In the data rows, 128 means zero.
Here is a table of points, one per row:
(162 150 136 188 173 162 123 105 124 111 147 132 129 085 092 106 099 164 095 131 131 166 188 193 185 142 113 100 063 126 168 173)
(076 085 109 092 117 120 191 172 152 165 163 133 093 111 121 140 133 070 184 111 138 115 106 074 122 144 113 109 140 132 199 186)
(102 117 094 088 100 066 121 170 151 095 127 093 154 115 112 108 110 106 199 148 171 140 117 157 088 169 165 134 116 131 071 148)
(101 130 116 135 076 204 090 157 162 166 135 174 162 135 084 140 118 138 151 112 144 142 119 091 151 122 162 137 138 123 104 075)
(104 108 110 130 085 082 115 124 104 092 091 179 092 092 084 085 092 206 106 106 107 099 088 144 050 083 092 079 107 078 117 083)
(201 173 181 186 162 156 056 077 110 171 187 159 108 116 099 107 139 194 034 104 104 098 085 123 093 135 087 084 118 103 179 183)
(111 124 148 104 132 113 175 179 149 127 118 095 179 153 108 131 125 110 174 096 120 099 093 086 122 122 142 121 133 109 179 136)
(084 070 143 112 077 090 143 133 078 145 126 077 163 117 114 138 113 116 133 162 149 172 137 164 068 183 153 158 123 179 071 168)
(133 158 175 167 177 172 180 161 145 152 174 115 158 119 118 107 093 196 190 166 132 131 081 118 141 100 085 087 086 070 127 131)
(099 081 126 096 118 141 200 179 159 157 140 086 125 160 144 135 116 067 159 112 119 102 078 079 145 141 162 146 144 127 192 183)
(096 109 108 096 122 074 094 118 096 087 077 169 111 075 080 071 132 210 158 090 099 098 097 152 056 086 083 078 079 071 094 102)
(116 100 085 112 115 202 137 148 155 121 125 196 190 121 112 119 111 157 154 106 125 117 104 103 163 131 137 138 119 089 100 084)
(162 149 131 125 131 108 177 164 148 157 110 092 175 148 150 154 145 085 159 150 157 133 080 107 182 162 177 182 151 142 154 134)
(124 096 110 069 143 099 156 112 098 107 084 160 111 086 077 083 077 175 103 149 106 108 086 131 056 136 106 117 135 110 090 099)
(127 086 083 112 121 144 186 187 131 152 125 091 131 074 113 156 121 121 139 128 176 202 177 144 157 163 186 178 196 185 143 164)
(094 114 121 100 105 064 143 161 133 113 115 082 161 141 109 083 096 152 191 150 138 159 151 116 079 175 140 139 138 132 067 175)
(135 160 159 142 162 125 112 079 072 084 120 109 127 186 163 165 158 102 149 136 149 162 176 160 139 101 074 075 162 169 132 125)
(116 107 108 148 110 147 172 177 140 163 134 083 132 108 115 119 152 108 116 166 170 164 159 136 170 150 179 182 167 189 117 135)
(144 168 155 150 103 110 106 079 163 161 128 101 160 135 151 170 159 098 156 134 132 086 075 062 165 127 127 153 134 096 176 136)
(150 124 162 151 151 099 127 128 143 162 151 084 093 183 178 176 189 122 197 136 107 133 099 105 168 189 169 152 157 120 187 185)
(088 167 174 170 163 108 067 087 067 072 131 104 147 129 175 184 171 112 104 089 150 179 167 186 097 082 080 148 162 137 165 095)
(126 157 149 166 109 086 113 091 163 184 148 115 114 173 185 193 172 110 173 137 094 072 092 087 184 162 151 168 135 129 190 167)
(101 114 121 110 080 192 101 173 150 168 157 182 175 128 125 148 141 143 169 082 148 149 113 094 143 134 141 156 148 135 081 070)
(116 147 133 151 150 132 156 133 166 162 141 100 124 155 158 141 129 082 135 078 057 176 153 128 163 143 118 100 081 192 095 089)
(173 136 147 174 185 153 114 100 100 096 104 166 115 086 152 103 119 145 088 138 127 130 189 172 178 129 100 095 103 075 138 175)
(091 079 133 095 103 069 155 112 104 118 139 089 162 129 096 132 094 110 138 169 167 131 142 151 070 179 160 144 168 160 067 182)
(148 113 135 143 163 157 094 104 093 137 132 195 077 087 121 133 087 186 138 112 154 103 207 161 166 147 152 092 118 073 147 166)
(141 111 103 094 121 117 070 089 122 178 133 121 094 133 104 141 092 084 194 179 164 108 092 121 090 109 133 103 157 103 076 056)
(102 110 079 109 101 162 180 177 145 138 121 105 152 144 103 145 131 082 108 138 153 158 158 112 173 159 176 185 176 172 142 129)
(106 091 133 105 154 145 183 159 149 140 081 102 124 158 150 110 089 058 167 134 144 107 090 093 156 167 150 126 134 174 170 186)
(104 106 099 154 102 131 181 179 155 131 142 109 124 120 116 159 167 129 093 111 185 178 186 152 160 157 181 177 194 181 119 160)
(165 113 155 142 128 086 166 134 145 134 091 067 170 160 149 122 118 071 147 128 160 107 119 085 139 102 099 131 147 143 170 145)
(125 127 108 100 082 083 060 109 075 127 171 113 129 121 120 080 111 073 187 159 151 169 141 131 079 073 157 147 147 106 065 065)
(101 134 087 078 120 080 088 117 079 094 083 166 115 077 068 079 134 207 128 076 091 157 116 169 056 090 072 082 072 067 131 134)
(048 083 090 103 141 125 109 101 151 144 183 166 136 151 127 091 097 065 097 100 173 126 138 094 107 093 158 117 197 151 069 150)
(072 080 134 175 145 143 197 171 148 153 115 168 125 098 076 161 156 109 164 114 074 080 083 101 104 084 080 128 100 108 176 134)
(156 132 138 143 117 077 133 099 164 164 114 129 152 172 173 158 177 098 183 168 132 102 107 102 193 173 135 164 142 105 156 158)
(047 102 099 116 164 163 087 072 168 166 189 171 102 107 108 089 106 073 065 157 118 132 103 122 131 117 159 162 153 182 045 136)
(119 095 078 084 102 070 126 117 096 088 087 143 082 068 086 078 075 204 100 159 080 106 083 125 066 086 085 124 138 105 112 095)
(185 168 188 165 139 153 134 116 129 108 096 151 102 177 180 169 157 173 035 131 135 092 089 124 165 140 123 092 121 127 180 164)
(165 119 096 098 092 069 051 119 116 120 155 123 120 094 121 085 103 077 180 148 111 141 128 173 072 071 113 154 139 109 055 057)
(143 118 150 172 163 125 127 122 081 092 111 169 155 115 142 109 130 125 102 163 134 162 194 173 175 144 145 107 096 118 128 164)
(191 162 175 179 128 144 112 101 136 118 076 162 079 144 165 167 182 174 041 108 118 104 102 091 149 124 134 090 112 086 196 171)
(118 081 084 127 085 064 150 125 082 107 086 149 099 073 082 083 084 202 134 151 109 092 087 152 049 099 067 090 127 081 093 084)
(143 163 148 093 171 082 154 150 156 158 096 103 154 173 168 157 142 086 140 182 119 091 108 089 194 157 153 158 131 117 172 110)
(165 164 148 116 141 135 150 123 128 092 150 110 137 184 184 165 165 084 047 111 092 168 131 129 177 144 095 097 099 174 168 096)
(129 125 107 164 175 168 124 127 103 118 138 192 083 095 116 097 093 199 109 123 116 123 207 184 180 115 136 096 121 087 155 142)
(176 156 173 169 126 144 120 141 110 098 111 169 068 152 190 164 170 177 036 137 124 114 095 093 146 147 106 095 115 095 189 177)
(093 087 133 075 110 071 079 106 103 076 088 177 137 076 060 071 107 205 108 091 089 134 125 154 060 083 073 080 060 081 119 100)
(129 082 091 102 123 114 181 155 163 136 100 065 138 121 100 125 145 124 146 129 110 081 171 184 153 141 131 153 131 203 119 102)
(096 161 167 152 114 159 091 108 147 090 123 097 142 109 127 099 104 071 202 146 151 128 168 134 176 176 148 152 124 193 143 179)
(069 185 180 171 160 129 057 071 055 062 165 142 118 133 165 183 182 140 108 113 144 192 183 181 121 122 109 160 138 160 128 079)
(098 123 125 092 146 202 129 107 143 142 147 150 137 089 148 101 101 083 155 114 108 085 120 168 085 109 110 143 105 083 060 077)
(132 089 111 102 089 072 162 176 124 086 117 076 174 115 091 081 104 146 190 149 171 144 112 135 134 158 136 133 144 163 081 168)
(180 169 170 184 139 163 088 123 135 110 100 146 072 160 176 164 169 179 033 142 119 092 076 099 128 119 094 095 116 097 201 187)
(115 114 109 127 090 148 185 162 131 172 150 069 141 119 146 105 155 120 132 141 153 133 094 131 182 168 175 178 167 188 166 154)
(161 110 113 169 184 149 127 095 143 124 140 189 119 092 142 105 101 168 078 100 157 115 190 167 191 162 138 102 099 079 160 139)
(157 146 177 160 139 079 143 139 162 146 105 093 121 107 101 119 152 086 179 167 104 113 080 090 129 103 103 071 077 069 166 158)
(112 098 110 142 125 126 167 110 161 133 149 082 136 161 142 137 178 107 149 089 053 188 176 136 162 155 159 100 107 206 112 088)
(133 093 117 106 111 064 097 129 109 131 158 092 154 110 109 095 093 129 194 154 145 136 157 098 110 161 177 156 127 075 064 129)
(148 167 132 112 133 066 099 099 129 159 148 086 085 159 117 175 130 094 156 081 074 093 066 060 096 075 108 088 110 176 139 103)
(138 169 127 140 119 109 076 075 167 159 137 118 171 140 108 170 155 134 135 095 079 066 065 073 134 121 128 145 105 159 110 098)
(141 104 108 095 120 087 061 111 093 164 135 098 080 137 117 099 086 080 188 154 148 118 159 139 088 079 149 161 147 113 066 059)
(137 144 155 169 176 091 157 110 107 098 138 100 174 173 142 121 118 077 181 113 090 084 133 106 107 123 075 108 163 143 149 151)
(187 177 146 154 128 160 145 112 113 118 109 149 140 176 176 160 161 126 036 135 096 137 096 143 146 130 086 091 106 158 168 169)
(113 122 115 136 195 181 056 117 110 144 124 089 146 144 148 207 201 166 104 105 143 154 132 125 134 085 093 144 189 185 052 075)
(126 087 123 142 084 065 041 093 101 097 173 148 082 147 090 080 124 071 177 139 157 158 154 167 064 054 136 142 130 145 069 049)
(170 142 127 169 152 149 139 091 118 107 100 116 114 108 116 108 126 155 093 140 149 156 165 171 161 168 116 086 082 144 142 142)
(153 154 164 169 147 118 131 134 140 105 109 178 074 145 189 178 176 159 036 109 097 114 085 088 141 155 103 092 113 090 199 180)
(127 093 088 098 117 091 155 157 138 093 111 162 119 095 104 079 068 125 093 158 117 127 086 116 069 149 108 148 172 103 095 077)
(100 124 096 083 097 196 122 158 173 140 132 189 183 123 104 132 102 141 147 112 137 151 128 135 163 132 138 118 117 108 087 075)
(124 160 153 124 097 079 118 110 163 157 132 123 167 151 189 168 157 074 178 137 135 096 087 094 174 161 168 151 147 110 175 158)
(138 114 104 124 119 157 177 146 151 123 138 092 130 098 117 154 159 142 122 152 179 186 169 177 161 164 184 176 192 181 148 163)
(177 144 144 131 149 174 154 094 120 116 115 154 143 080 116 100 132 158 139 119 117 176 176 180 170 164 114 101 078 106 152 173)
(083 127 094 101 133 202 180 139 146 139 130 154 122 126 117 137 082 100 181 111 140 137 110 162 153 144 104 148 106 118 061 094)
(105 104 106 079 130 201 176 164 147 136 126 184 132 152 131 126 112 093 172 105 136 101 124 146 142 109 125 143 103 112 074 097)
(146 149 146 134 189 146 126 115 122 121 103 145 108 130 106 126 159 120 086 101 124 102 189 129 163 114 096 099 079 092 104 149)
(148 134 152 155 126 081 164 101 146 124 112 084 158 128 142 143 115 080 173 134 153 114 097 071 106 136 083 093 120 072 187 190)
(153 107 125 086 142 200 147 182 147 145 124 193 146 167 135 107 110 121 167 106 145 113 114 150 153 094 135 160 127 108 073 084)
There is one direction along which these points spread out most. Take the direction at right angles to it along which they spread out most. Then take the direction at right angles to both along which they spread out most. Go by this last direction. How many in every 100 of the points above lie lower along it than each point below? Round to a whole number. More than half of the points above lie lower than the first one.
(162 149 131 125 131 108 177 164 148 157 110 092 175 148 150 154 145 085 159 150 157 133 080 107 182 162 177 182 151 142 154 134) 30
(124 160 153 124 097 079 118 110 163 157 132 123 167 151 189 168 157 074 178 137 135 096 087 094 174 161 168 151 147 110 175 158) 8
(093 087 133 075 110 071 079 106 103 076 088 177 137 076 060 071 107 205 108 091 089 134 125 154 060 083 073 080 060 081 119 100) 37
(201 173 181 186 162 156 056 077 110 171 187 159 108 116 099 107 139 194 034 104 104 098 085 123 093 135 087 084 118 103 179 183) 47
(150 124 162 151 151 099 127 128 143 162 151 084 093 183 178 176 189 122 197 136 107 133 099 105 168 189 169 152 157 120 187 185) 24
(125 127 108 100 082 083 060 109 075 127 171 113 129 121 120 080 111 073 187 159 151 169 141 131 079 073 157 147 147 106 065 065) 46
(112 098 110 142 125 126 167 110 161 133 149 082 136 161 142 137 178 107 149 089 053 188 176 136 162 155 159 100 107 206 112 088) 77
(133 158 175 167 177 172 180 161 145 152 174 115 158 119 118 107 093 196 190 166 132 131 081 118 141 100 085 087 086 070 127 131) 32
(153 154 164 169 147 118 131 134 140 105 109 178 074 145 189 178 176 159 036 109 097 114 085 088 141 155 103 092 113 090 199 180) 28
(113 122 115 136 195 181 056 117 110 144 124 089 146 144 148 207 201 166 104 105 143 154 132 125 134 085 093 144 189 185 052 075) 82
(138 169 127 140 119 109 076 075 167 159 137 118 171 140 108 170 155 134 135 095 079 066 065 073 134 121 128 145 105 159 110 098) 6
(157 146 177 160 139 079 143 139 162 146 105 093 121 107 101 119 152 086 179 167 104 113 080 090 129 103 103 071 077 069 166 158) 1
